Small tables with named rows and columns. After each table, cells are looked up by row and column.

Table pil
|  | birofu | zafe | suk | baf |
|---|---|---|---|---|
| miban | 7.7 | 1.8 | 5.6 | 5.4 |
| zum | 0.3 | -0.3 | 6.4 | -3.7 |
| vabizip | 8.3 | 5.5 | 3.1 | 2.2 |
| bol | 6.0 | 1.8 | 6.7 | 6.7 |
| fev | 3.2 | 0.1 | 9.3 | 1.7 |
| positi | 4.3 | -0.7 | 2.0 | -5.0 |
| gesinap | -4.8 | 1.4 | -0.6 | 0.8 |
| godogi | 1.5 | 8.5 | 5.3 | 1.3 |
| muboz | 0.3 | -1.6 | 5.3 | 7.6 |
| rizopo | 8.8 | 3.5 | 2.3 | -1.0 |
| lefipat | 1.5 | -4.9 | -1.4 | 1.3 |
| ruke | -5.3 | 3.0 | 3.8 | 1.3 |

baf of rizopo = -1.0
zafe of miban = 1.8
birofu of zum = 0.3
baf of gesinap = 0.8
zafe of fev = 0.1
zafe of muboz = -1.6
birofu of miban = 7.7
zafe of rizopo = 3.5
zafe of ruke = 3.0
zafe of lefipat = -4.9
birofu of ruke = -5.3
baf of miban = 5.4
Row with the largest birofu: rizopo

dulok
        bir  mifor  pof  lakubu  vivi  pif  dilag  toze  vib
lat      87    165   90     112   109   89    232    58   45
lumuza  151    208  213     137   155  139    163   111  139
sut     163    139   15     132    82  163    194    26  199

mifor of sut = 139
vivi of lumuza = 155
lakubu of sut = 132
bir of lat = 87
dilag of sut = 194
pif of sut = 163
pof of sut = 15
toze of lumuza = 111
bir of sut = 163

vugivob =
	lupid	saned	kebe	pipu
zesep	-2311	8344	-5300	-2484
vabemid	731	4864	3091	3645
rebeduk	7543	-316	-2930	5148
kebi	5188	4360	4400	-6493
goratug	6585	4811	4289	-5766
zikun	5473	5510	-5621	-113
sal	5076	2307	-2504	8199
mab	-637	7916	-391	-6723
puf	4352	-1461	4196	1740
mov	5519	792	-5325	6510
doz	2876	2742	-3065	-3670
zusizir	-5755	698	-3245	-2375
zutu	1516	1740	6005	-3003
fumel	-6702	3448	1191	3131

zusizir, kebe: -3245
puf, pipu: 1740
puf, kebe: 4196
zikun, saned: 5510
zusizir, saned: 698
puf, lupid: 4352
zikun, kebe: -5621
kebi, kebe: 4400
goratug, kebe: 4289
kebi, pipu: -6493
zutu, saned: 1740

rusazo:
	bas	pupulol	posu	nidol	rumo
dapepit	7187	2867	3333	3584	1348
zesu	4686	4594	4542	4485	4433
rep	5470	3302	3423	1881	2204
suz	6267	3180	3378	2170	1712
nef	5657	3231	3332	1464	1784
zasoru	7812	2739	3385	4575	1219
nimif	3770	2717	4341	5464	3424
dem	6001	5342	4855	824	7623
dab	7028	5535	6842	328	1128
zon	3770	2717	4108	5629	2944
tuveli	6175	3175	3013	328	1128
felo	5957	3203	3013	494	1265
livuk	6882	3040	3360	3194	1452

rumo of livuk: 1452
pupulol of zasoru: 2739
posu of tuveli: 3013
rumo of zasoru: 1219
pupulol of rep: 3302
nidol of suz: 2170
posu of nef: 3332
rumo of tuveli: 1128
pupulol of dapepit: 2867
rumo of felo: 1265
rumo of nef: 1784
pupulol of dab: 5535
bas of tuveli: 6175
bas of rep: 5470
posu of nimif: 4341
Which row has the largest nidol? zon

fize
         rularaf  vepa  tomilo  keki  kar  dedo  golelas  solup  sas
tugiz         38    55      69    47   71    53       61     85   52
vap           56    56      61    51   57    52       54     55   50
pamepot       64    48      84    59   44    72       63     48   63
nurim         47    41      52    36   40    42       34     52   38
sovu          63    64      64    59   57    53       49     42   51
bazibe        66    62      49    64   58    55       54     55   60
sut           44    66      61    54   78    52       58     82   55
gib           43    36      49    30   34    31       20     46   27
bez           43    36      84    31   39    47       33     59   34
zotivos       42    49      64    39   51    41       36     54   36
laz           67    68      53    66   61    60       60     47   61
puf           63    61      47    61   58    51       56     51   56
riso          40    68      71    42   74    32       33     57   30
takosu        59    77      49    67   82    57       68     77   64

dedo of takosu = 57
tomilo of riso = 71
dedo of bazibe = 55
vepa of nurim = 41
solup of bazibe = 55
solup of puf = 51
kar of sovu = 57
kar of sut = 78
rularaf of bez = 43
golelas of sovu = 49
tomilo of bazibe = 49
dedo of tugiz = 53
sas of vap = 50
dedo of vap = 52
kar of riso = 74

mobo.csv
,zelomaz,votiz,bubafuv,fali,padev
dapeke,0.4,0.4,0.3,0.1,0.5
dab,0.3,0.6,0.3,0.3,0.5
mevuta,0.2,0.3,0.2,0.8,0.3
neke,0.3,0.1,0.4,0.5,0.2
zofude,0.4,0.1,0.2,0.4,0.4
lar,0.5,0.4,0.6,0.5,0.3
tavo,0.7,0.0,0.6,0.2,0.3
vav,0.2,0.4,0.4,0.4,0.3
bezetig,0.6,0.6,0.3,0.1,0.6

What is the votiz of lar in mobo? 0.4
What is the zelomaz of vav in mobo? 0.2
What is the fali of neke in mobo? 0.5
What is the zelomaz of bezetig in mobo? 0.6
What is the zelomaz of dapeke in mobo? 0.4
What is the fali of mevuta in mobo? 0.8
What is the fali of dab in mobo? 0.3
What is the votiz of dapeke in mobo? 0.4
What is the fali of bezetig in mobo? 0.1
What is the padev of neke in mobo? 0.2
What is the zelomaz of lar in mobo? 0.5
What is the padev of tavo in mobo? 0.3
What is the zelomaz of tavo in mobo? 0.7
What is the bubafuv of lar in mobo? 0.6
What is the padev of zofude in mobo? 0.4
What is the fali of tavo in mobo? 0.2
What is the votiz of dab in mobo? 0.6
What is the fali of vav in mobo? 0.4
What is the padev of lar in mobo? 0.3
What is the bubafuv of mevuta in mobo? 0.2
Which row has the largest fali? mevuta

fisef
       zup  retu  nas  gumaniv  moset  gid  tuz  lor
gusoz  628   536  231       80    372  278   11  728
lek    529   649  421      270    456  641  412  479
sovev  572   466  228      416    469  169  124  757

retu of lek = 649
gid of sovev = 169
tuz of sovev = 124
zup of sovev = 572
gumaniv of lek = 270
retu of sovev = 466
moset of sovev = 469
nas of gusoz = 231
nas of lek = 421
zup of gusoz = 628
tuz of gusoz = 11
gumaniv of gusoz = 80
Row with the largest nas: lek

rufam:
,nez,guko,ruf,zasa,dat,beme,manefe,mog
guvoke,6,94,210,206,206,210,210,206
tazaz,4,6,24,203,208,207,206,212
vefu,7,78,205,209,207,212,204,208
neke,9,11,7,6,4,8,187,209
garumi,6,10,8,5,10,199,209,209
tos,9,10,10,7,9,3,60,206
das,7,8,8,6,9,36,208,208
suf,34,209,207,206,208,208,209,208

tos, mog => 206
tos, dat => 9
vefu, nez => 7
guvoke, mog => 206
neke, mog => 209
das, mog => 208
suf, mog => 208
das, guko => 8
tos, zasa => 7
suf, manefe => 209
garumi, guko => 10
vefu, manefe => 204
suf, nez => 34

ked:
,kovani,gid,gaf,bakuz,lotilus,fanini,memineb,zapim,bemumu
roko,-0.09,-0.24,-0.13,-0.22,0.06,-0.05,-0.12,-0.01,-0.08
ful,-0.25,-0.04,-0.08,-0.03,-0.29,-0.10,-0.67,-0.64,0.29
tosel,-0.06,-0.51,-0.13,-0.41,0.46,0.15,-0.35,0.06,0.22
mobuler,-0.10,-0.22,-0.13,-0.20,0.01,-0.07,-0.11,-0.03,-0.10
limur,-0.18,-0.05,-0.11,-0.06,-0.26,-0.15,-0.31,-0.34,0.00
lele,-0.12,-0.15,-0.14,-0.14,-0.10,-0.11,-0.12,-0.10,-0.13
vuriran,-0.12,-0.15,-0.13,-0.15,-0.08,-0.11,-0.12,-0.10,-0.13
bovi,-0.06,-0.58,-0.13,-0.46,0.56,0.20,-0.44,0.06,0.33
sorug,-0.08,-0.36,-0.13,-0.30,0.22,0.03,-0.19,0.04,0.02
zofosik,-0.19,-0.04,-0.11,-0.05,-0.28,-0.15,-0.35,-0.38,0.02
sazu,-0.07,-0.34,-0.14,-0.28,0.19,0.01,-0.17,0.03,0.00
zapeko,-0.17,-0.05,-0.11,-0.06,-0.25,-0.15,-0.28,-0.31,-0.03
vap,-0.21,-0.05,-0.10,-0.04,-0.29,-0.14,-0.45,-0.47,0.10

lele, kovani: -0.12
vuriran, fanini: -0.11
bovi, gaf: -0.13
mobuler, bakuz: -0.20
bovi, gid: -0.58
limur, kovani: -0.18
roko, gaf: -0.13
lele, gid: -0.15
sazu, kovani: -0.07
bovi, memineb: -0.44
tosel, lotilus: 0.46
ful, gid: -0.04
sazu, gaf: -0.14

